In the rows, 128 means zero.
Each named move below is a turn or a mirror, shown by a few rows before and after it. Which moves, in which order, take the first row of each later pair to the second? The first pair is answered.
Mifa:
[135  99 122 111 130  97 169 135 145 119 134 139 124  92 118 138 127 126
 121] |-> [132 121 128 118 130  91 186 144 129 128 125 139 137 115 130 148 133 118
 113]
[136 130 122 122 122 136 111 132 112 117 130 154 152 138 139 144 148 127
 118] |-> [141 117 121 118 121 140 104 129 124 110 137 156 140 124 130 138 143 132
 122]
[137  89 120 121 113 133 139 107 157 124 124 145 108  72 105 126 118 132
 142] |-> [123 149 125 145 108 108 179 128 114 162 101 146 140 135 146 151 138 109
 125]
[170 114 111 141 175 153  86 117 135 106 153 145 124 164  94  92 138 146
 120] |-> [161 151 114 153 168 142 108 131 106 125 134 144 144 207 120 106 150 133
 111]
keda:
[159  95 137  94 176 125 147 130 179 110 146 140 144  91  94 103 115 158
 118] |-> [155  90 141 100 164 134 139 136 170 107 158 154 163 112 108  89 129 169
  95]
[115 121 148 137 120 140  94 146 117 124 157 123 146 130 132 109 122 140
 105] |-> [126 128 145 129 141 122 113 133 137 126 134 101 110  88 111 140 103 121
 144]
[122 126 123 121 150 141 107 131 131 131 133 123  96 129 125 152 123 112
 167] |-> [116 123 123 125 137 155  93 138 114 133 152 139 126 162 143 131 137 122
 139]
[107 117 123 132 108 130 116 131 118 110 130 138 146 120 144 121 130 134
 117] |-> [112 119 121 125 122 116 131 124 134 116 116 126 121  95 129 140 115 124
 142]
terur:
[ 74 129 102 123  93 122 144 123  86 149 115 114  99 106 163 179  88 135
 128] |-> [ 74 114 102 120  92 138 113 118  96 142 124 109  87  94 154 166  84 145
 132]
[148 122 109 145 154 117 102 124 131 112 123 149 144 143 104 102 130 122
 118] |-> [149 127 107 147 154 104 125 126 124 117 116 152 153 151 112 111 134 118
 112]
[145 152 119 130 170 146 165 149 116 136  99  92  96 187 131 134 124 147
 143] |-> [126 144 129 119 160 139 187 156 116 139  98  87  99 166 136 142 118 140
 136]
[138 134 120 137 134 122 138  97 143 141 140 104  93 109  91 121  92  97
 137] |-> [148 139 116 145 136 125 130  98 144 139 140 106  94 120  89 120  98 100
 139]
noli:
[ 87 132 144 126  89 144  68 138 116 148 142 107 115 119 130  79 126 130
 113] |-> [ 87 134 140 129  87 140  72 143 106 149 141 114 124 127 136  81 127 131
 107]
[132 112 130 139 137 115 116 121 163 129 125  91 136  84 100 118 107 165
 142] |-> [116 125 120 151 130 118  98 119 150 128 109  84 136  90 117 126 105 159
 154]
[134 155 144 132 151 146 113 129 130 146 119 101  91 155 110 122 107 129
 159] |-> [128 162 139 139 145 146 112 133 116 147 114 103 102 164 122 125 114 123
 157]
Pairs:
(two moves a pair)
[121 116 130 128 123 136  97 125 128 120 138 119 122 132 115 117 137 124
 131] |-> [111 134 133 136 118 122 124 135 109 136 127 124 136 150 134 126 142 113
 124] -> Mifa, terur
[124  98 148 124 133 100 195 130 153 144 134  93 124 105 128 136 118 124
 113] |-> [107 108 138 128 129 112 166 121 153 144 115  72 103  90 131 148 105 118
 141] -> noli, noli
[201 104  83 120 157 129 132 119 151 149 151 127 130 158 105 113 146 127
 128] |-> [191 140  85 134 156 120 145 126 130 167 133 116 137 183 123 129 145 112
 133] -> noli, Mifa
[144 151 156 127 157 125 145 127 161 147 126  91  82 148  93 128 123 108
 141] |-> [136 117 159 127 139 155 100 132 154 134 168 116 113 167  98  86 139 136
 102] -> keda, Mifa
[115 120 134 140  65 151 110 114 107 145 115  77 112 102 126  73 138 138
 143] |-> [108 134 126 148  62 146 114 117  98 145 104  77 118 108 139  86 141 133
 146] -> keda, noli
[ 71 123 128 131  75 134 144 141  95 133 112 116 137 113 146 135 118 134
 123] |-> [ 76 128 125 130  84 124 163 142  99 136 102 116 133 110 146 147 116 128
 128] -> keda, noli
[163 106 160 107 157 129 146 111 144 162 175 109 117 123 135  83 142 148
  99] |-> [144 122 165 108 151 119 166 120 129 177 167 104 126 131 152  91 142 141
  90] -> Mifa, terur
[127 152 123 125 158  97 150 110 149 135 107  95  96 108 119 161 108 107
 159] |-> [119 121 147 125 126 123 130 136 126 135 168 144 163 169 143  94 142 139
  76] -> keda, noli
[177 116 138 116 157 138 103 118 170 113 149 120 103 105  86 105 115 141
 144] |-> [173 176 149 138 155 107 163 145 130 155 127 125 146 177 124 127 139 120
 116] -> Mifa, noli
[156 158 113 112 152 141 122 114 149 135 106 131 108 162 106 123 115 132
 142] |-> [137 159 123 102 149 125 164 126 140 146  95 132 118 151 117 138 115 121
 135] -> terur, terur
[153 123 160 123 137 142 113 132 147 142 156 126 136 172 115  83 134 141
 100] |-> [143 146 162 130 138 134 123 135 134 160 148 119 135 188 122  93 135 132
 103] -> noli, Mifa
[155 144 122 148 139 132 107 130 136 140 136 137 123 170 128 113 149 136
 115] |-> [153 149 127 140 140 117 146 134 135 146 128 140 134 166 131 124 147 129
 109] -> noli, terur
[149 136 156 102 156 143 107 126 126 162 150 118  94 154 118 112 108 113
 105] |-> [139 145 147 111 149 148  89 121 116 160 137 111  88 150 128 121 108 106
 121] -> noli, noli
[129 126 123 132 147 118 148 127 127 159 131  93 111  97 131 127 102 148
  95] |-> [117 130 126 141 130 130 124 128 109 159 140 101 130 117 144 114 111 154
  82] -> noli, keda
[181  87 120 110 167 104 146 120 170  91 117 150 116  96  77 137 128 136
 144] |-> [156 145 126 142 150  86 186 150 108 130 103 159 169 182 128 146 158 121
 113] -> Mifa, keda
[ 69 137 122 142  90 121 108 127 125 111 109 110 113  91 147 146  96  95
 141] |-> [ 73 133 117 150  88 143  71 125 122 102 126 122 122 114 152 125 110 109
 131] -> terur, keda
[ 96 151 128 130 116 121 127 134 132 170 102  72  94 151 127 141 106 132
 152] |-> [ 93 155 127 139 104 119 128 143 115 171 105  86 120 176 145 134 120 136
 138] -> noli, keda
[113 161 138 146 118 121 126 125 119 154  91 115 119 133 138 153 118 107
 150] |-> [136 138 129 143 128 138  86 112 145 131 106 118 102 114 113 134 114 123
 163] -> Mifa, terur
[148 105 120 116 125 139  80 114 157 107 166 155 106  87  65 123 137 152
 118] |-> [134 112 112 124 113 149  57 111 148 106 159 156 106  90  79 124 135 155
 126] -> keda, noli
[156 115 143 115 141 111 169 134 158 119 128 138 120 106 105 129 129 127
 113] |-> [154 128 146 115 142 108 177 135 155 128 119 128 114 113 108 133 127 120
 117] -> Mifa, noli
[160 122 136 119 127 126 169 123 136 125 161 145 131 141 123 128 136 135
 102] |-> [153 119 135 112 129 136 141 108 155 120 153 123  93 108 105 132 116 135
 132] -> noli, noli
[147 104 154 105 127 125 149 120 125 122 164 145 160 128 122  85 139 146
  86] |-> [142 147 150 114 146  90 201 120 118 144 121 117 143 128 127 131 131 114
 116] -> keda, Mifa
[115 116  83 133 127 131 116 103 122  89 108 140 143  82 132 144 134 127
 152] |-> [100 126  89 144 113 132 115 112 103  98 115 149 167 113 157 133 147 128
 132] -> keda, Mifa
[111  94 139 108 124 141 123 122 145 115 147 127 125  91 114 113 119 141
 119] |-> [109 132 152 116 124 118 167 145 119 142 136 130 150 136 136 128 134 126
  97] -> Mifa, noli
[127 110 140 114 109 105 149 136 135 116 117 105  92  90 110 127  97 106
 123] |-> [114 118 145 115  99 107 149 138 123 124 114  98  95  96 117 125  96 103
 119] -> Mifa, terur
[144 155 119 146 147 118 153 128 114 145 119 132 148 151 144 138 142 120
 124] |-> [148 106 122 128 135 145 109 117 140 117 154 148 142 119 121 101 137 147
 117] -> Mifa, keda
[102 106 108 123  84 129 132 124 103 101 104 142 154  87 157 155 135 139
 112] |-> [117 101 101 132  95 149  87 115 113  92 112 144 146  94 145 139 137 151
 118] -> terur, terur
[138 152 138  99 153 127 129 116 174 135 143  83  77 140  84 136 125 133
 136] |-> [119 182 126 117 142 127 123 121 146 149 117  75  86 159 109 157 127 119
 147] -> noli, Mifa
[128 107 142 155 128 150  85 114  99 111 135 152 160 152 150 135 140 145
 124] |-> [135  82 141 144 133 151  84 108 118 101 145 153 149 124 135 133 133 149
 124] -> terur, Mifa
[106  90 125  98 163 147 167 157 103 121  97 144 132 113 140 156 136 111
 133] |-> [ 95  98 129 102 156 148 162 158  92 130  94 136 133 122 149 155 134 109
 130] -> terur, Mifa
[132 111 108 109 124 110 143 110 136 144 114 124 129  83 109 118 104 146
 156] |-> [160 126  96 130 137 124 108 102 137 138 118 127 132 115 106 111 116 154
 160] -> terur, terur
[121 115 120 114 142  91 168 139 129 164 136 165 175 144 151 147 175 123
  99] |-> [104  98 126  94 137  87 185 132 145 162 128 155 148  91 137 154 154 114
 113] -> terur, keda
[116 140 141 108 132 142 140 126 137 147 133  99 103 120 115 114 114 126
 142] |-> [117 136 139 120 127 157 115 125 130 144 148 111 122 146 125  93 127 141
 130] -> terur, keda
[161 114 119 110 136 159  77 110 157  81 152 112 109 130 103  87 121 164
 137] |-> [173 157  98 140 141 151  73 110 131  91 126 116 131 180 129 108 144 151
 146] -> noli, terur
[120  91 106 126 111 126 141 134 127 123 122 135 156 123 139 131 133 125
 116] |-> [127  88 111 121 116 121 150 133 140 120 124 129 143 109 123 138 126 123
 124] -> noli, keda
[100 102 135 114 109 135 126 132 123 132 126 123 129 104 137 132 107 123
 134] |-> [102 133 134 131 109 135 122 139 103 147 117 124 143 140 153 134 120 119
 130] -> terur, Mifa
[ 82 139 121 131  77 152  81 121 110 136 126  94  87  99 151 133  98 127
 152] |-> [ 74 148 126 137  68 152  82 128  96 143 125 102 103 120 164 128 108 130
 137] -> keda, Mifa
[139 142 184 125 136  93 180 124 152 152 129  91 126 108  91 107 115 137
  74] |-> [142 138 177 127 140 116 128 107 167 144 129  78  93  91  78 101 100 143
 106] -> noli, terur
[177 130 142 116 161 152 102 105 156 116 133 143 104 158 107  83 132 154
 101] |-> [186 141 139 119 168 137 120 110 149 121 128 148 116 174 112  92 140 147
  99] -> terur, Mifa
[139 165 140 139 140 114 160 148 111 155 131 140 139 187 140 123 135 118
 105] |-> [160 122 128 112 160 120 139 123 162 125 131 126  85 103  90 124 101 123
 145] -> keda, Mifa
[161 119 119 133 147 120 145 126 144 131 136 139 131 140 106 122 129 135
 117] |-> [157 138 120 139 147 116 152 129 136 141 125 133 130 153 116 131 130 127
 121] -> noli, Mifa
[ 76 131 120 130  95 126 134 137 100 141 103 117 127 103 147 162 112 119
 146] |-> [ 81  99 119 116  93 143 105 131 115 123 123 128 121  83 135 142 109 137
 139] -> keda, Mifa
[119 153 146 138 122 130 120 131 115 149 124 121 140 170 134 122 128 133
 119] |-> [128 118 144 121 129 142  96 116 150 126 139 121 111 122 104 112 112 143
 133] -> Mifa, keda
[131 101 146 124 135 172 125 126 132 110 148 135  99 133 133 113 159 131
 103] |-> [123 134 147 134 134 159 140 133 108 130 130 128 109 163 153 124 163 118
 101] -> noli, Mifa
[128 134 153 124 137 128 109 133 128 156 140 100  72 120  98 120  88 120
 142] |-> [115 154 159 139 121 124 117 149  95 171 141 112 108 168 129 116 108 117
 114] -> Mifa, keda
[123 117 120 125 149 102 176 147 130 141 137 122 138 144 108 131 132 128
 105] |-> [121  99 117 117 152 111 145 130 146 126 138 112 108 105  91 129 111 135
 129] -> Mifa, noli
[180 132 119 150 167 133  92 117 159 112 127 134 114 153 104 126 143 117
 143] |-> [171 136 116 157 153 141  78 120 148 111 127 139 129 166 119 118 146 123
 136] -> noli, keda
[141 123 132 122 136 134 138 125 136 117 139 122 116 106 120 124 117 126
 117] |-> [154 131 129 132 144 138 125 122 134 117 141 128 120 123 121 121 125 127
 121] -> terur, terur
[115 120 128 126 129 148 100 132 126 148 145 108 102 115 109  99 121 155
 143] |-> [114 157 130 135 138 126 130 137 106 172 122  96 103 133 120 128 124 133
 151] -> Mifa, keda
[112 136 119 136 113 112 168 142  91 123 105 138 161 132 157 151 140 116
 122] |-> [131 126 124 122 129 102 198 142 114 122 108 136 148 117 135 155 136 115
 122] -> noli, keda
[155 105 108 137 129 151  83 105 143  90 113 141 133 102 110 117 141 140
 156] |-> [168 144 103 159 138 139  99 116 120 105 101 147 160 154 133 129 159 129
 151] -> terur, Mifa
[151 119 133 108 154 113 174 130 152 135 127 131 116 105 105 129 124 127
 125] |-> [140 120 127 114 150 129 138 118 151 133 117 114  98  90 105 131 115 128
 149] -> terur, noli
[164 101 105 137 157 111 129 124 144 118 130 156 133 115 112 122 140 129
 139] |-> [141 119 119 134 148  92 173 139 125 136 117 152 149 124 133 135 142 113
 126] -> Mifa, terur
[123 146 102 149 128 152  72 107 120 118 101 110  98 117 140 146 116 127
 184] |-> [121 159 104 161 115 147  80 124  88 131 112 133 142 169 169 136 143 130
 152] -> keda, terur
[169 101 132 126 143 107 147 146 123 105 148 174 179 170 140 119 166 140
  83] |-> [180  67 137 110 154 122 120 128 165  87 161 160 136 120 103 108 144 152
 106] -> Mifa, noli
[144  86 145 102 132 142 123 135 161 123 161 139 126 133 103  90 121 148
 108] |-> [121 159 147 131 123 122 149 145 115 159 120 123 148 189 145 123 134 119
 112] -> noli, Mifa
[142  85 119  90 133 140 108 115 166  95 135 125  95  67  96 127 110 145
 155] |-> [109 137 133 126  96 138 126 149  92 135 137 153 178 185 170 114 156 142
  89] -> keda, Mifa
[ 65 105 129 116  88 160 148 141 106 102 123  95 136 128 162 108 100 122
  96] |-> [ 74  99 124 110 105 153 155 135 131  95 113  79 105  94 142 124  86 116
 126] -> Mifa, keda
[152 101 156 124 134 142 131 114 138 152 166 138 115 160  96  95 111 135
  94] |-> [156 129 154 127 156 117 166 109 141 163 133 118  93 149  89 127  96 112
 124] -> Mifa, keda
[126 118 129  99 141 104 165 119 136 131 112 129 123 106 111 162 113 115
 147] |-> [117  87 131 100 116 133 123 123 131 119 154 157 156 125 123 117 131 144
 110] -> keda, Mifa
[138 139 107 106 154 117 139 120 141 126 116 113 115 119 130 157 120 107
 164] |-> [122 139 107 120 125 134 112 130 108 129 132 142 162 166 164 132 145 121
 128] -> noli, keda
[155 141 146 129 138 104 158 131 106 173 153 121 118 150  96  85 116 123
  89] |-> [151 136 148 121 145 100 168 124 113 173 147 111 103 124  87  91 106 121
  99] -> keda, terur
[103 106 133 122 103  91 190 144 129 120 114 136 139 107 146 136 139 115
 125] |-> [105  74 129 120  98 131 113 127 154  96 139 129 109  82 123 105 127 136
 138] -> terur, terur
[122 128 113 127 134 133 134 111 150 110 120 118 107 103 109 148 141 141
 144] |-> [108 153 118 146 124 131 143 128 114 126 118 127 138 150 141 147 161 140
 121] -> Mifa, keda
[122 169 150 109 138 122 119 119 119 140 114 127 122 150 175 129 118 104
 162] |-> [130 130 147  96 139 138  86 106 147 114 139 132 108 117 150 112 109 120
 164] -> keda, Mifa
[119 155 137 150 101 104 138 123 127 140 130 136 138 161 122 126 138 117
 109] |-> [130 135 133 132 117 106 130 108 160 122 128 123  99 110  91 132 115 117
 135] -> keda, Mifa
[115 134 123 138 111 131 120 138  97 132 125 135 157 161 157 125 145 127
 108] |-> [108 133 122 122 128 108 157 128 121 133  98 110 119 106 134 158 118 110
 147] -> terur, keda
[127  73 111 137 112 152  72 120 140  95 116 152 144 120 144 120 142 144
 132] |-> [123  91 100 144 118 145  81 116 137  96  93 134 126 102 143 147 132 128
 160] -> keda, noli
[142 169 120 160 135 136 122 124 139 136 115 110 116 166 133 146 105 127
 152] |-> [115 163 130 140 127 120 166 134 138 140 111 104 122 140 135 158  97 117
 145] -> terur, terur
[106 121 156 119 112 109 168 136 133 144 112 112 114 108 122 131 107 124
 135] |-> [105  95 159 116  98 130 138 138 134 131 140 130 130 113 124 102 115 145
 115] -> keda, Mifa
[137  90 132 123 127 152 108 124 145 114 164 142 132 104 117 109 125 143
 121] |-> [167 122 124 146 146 143 110 129 129 122 151 152 149 156 130 117 145 136
 116] -> terur, terur
[129 153 127 144 127 124 133 134 124 134 118 122 144 163 143 137 146 124
 119] |-> [130 119 119 135 128 143  95 117 149 108 131 117 114 120 123 125 132 136
 137] -> Mifa, noli
[131 127 148 121 145 139  85 118 126 142 131 121 126 153  96  90 124 102
 138] |-> [129 146 147 128 146 125 102 123 114 156 118 115 130 163 104 102 126  91
 144] -> keda, Mifa
[111 143 129 123 139 139 117 114 142  86 115 106 118  77 128 131 103 143
 161] |-> [120 147 126 144 130 157  78 118 126  85 137 126 148 126 146 104 128 156
 136] -> terur, keda
[ 54 174 134 111  75 103 141 154  80 125 134 117 150 132 172 177 159 130
  89] |-> [ 53 128 156  81  73 109 152 155 104 112 165 124 138  94 147 150 142 144
  71] -> noli, terur
[ 53 135 104 112  82 163 115 131  96 127 129 109 157  89 157 149 115 146
 122] |-> [ 64 104 108 103  83 163 111 130 107 116 147 124 160  78 145 138 120 157
 111] -> noli, Mifa
[118 114 131 109 123 112 166 121 139 123 120 126 126  89 115 131 114 122
 130] |-> [107 127 138 123 110 113 170 132 115 134 124 141 154 130 141 123 131 121
 102] -> Mifa, keda
[116 156 132 132 140 106 155 116 110 124  96 137 110 125 155 137 131 130
 127] |-> [122 150 138 125 144 100 169 120 118 125 108 143 116 128 148 130 135 134
 116] -> noli, noli
[153 108 149 122 140 139  84  72 188 145 114 103  88  88  80 129  93 124
 187] |-> [171 187 140 169 148 120 103  88 139 180  87 109 130 194 121 151 131 105
 173] -> terur, Mifa
[171 105 131 125 164  86 229 126 156 126 129 178 158 167 134 155 147 104
 120] |-> [175  66 122 103 170 113 171  98 198  96 133 156 100  91  93 146 110 119
 164] -> Mifa, noli
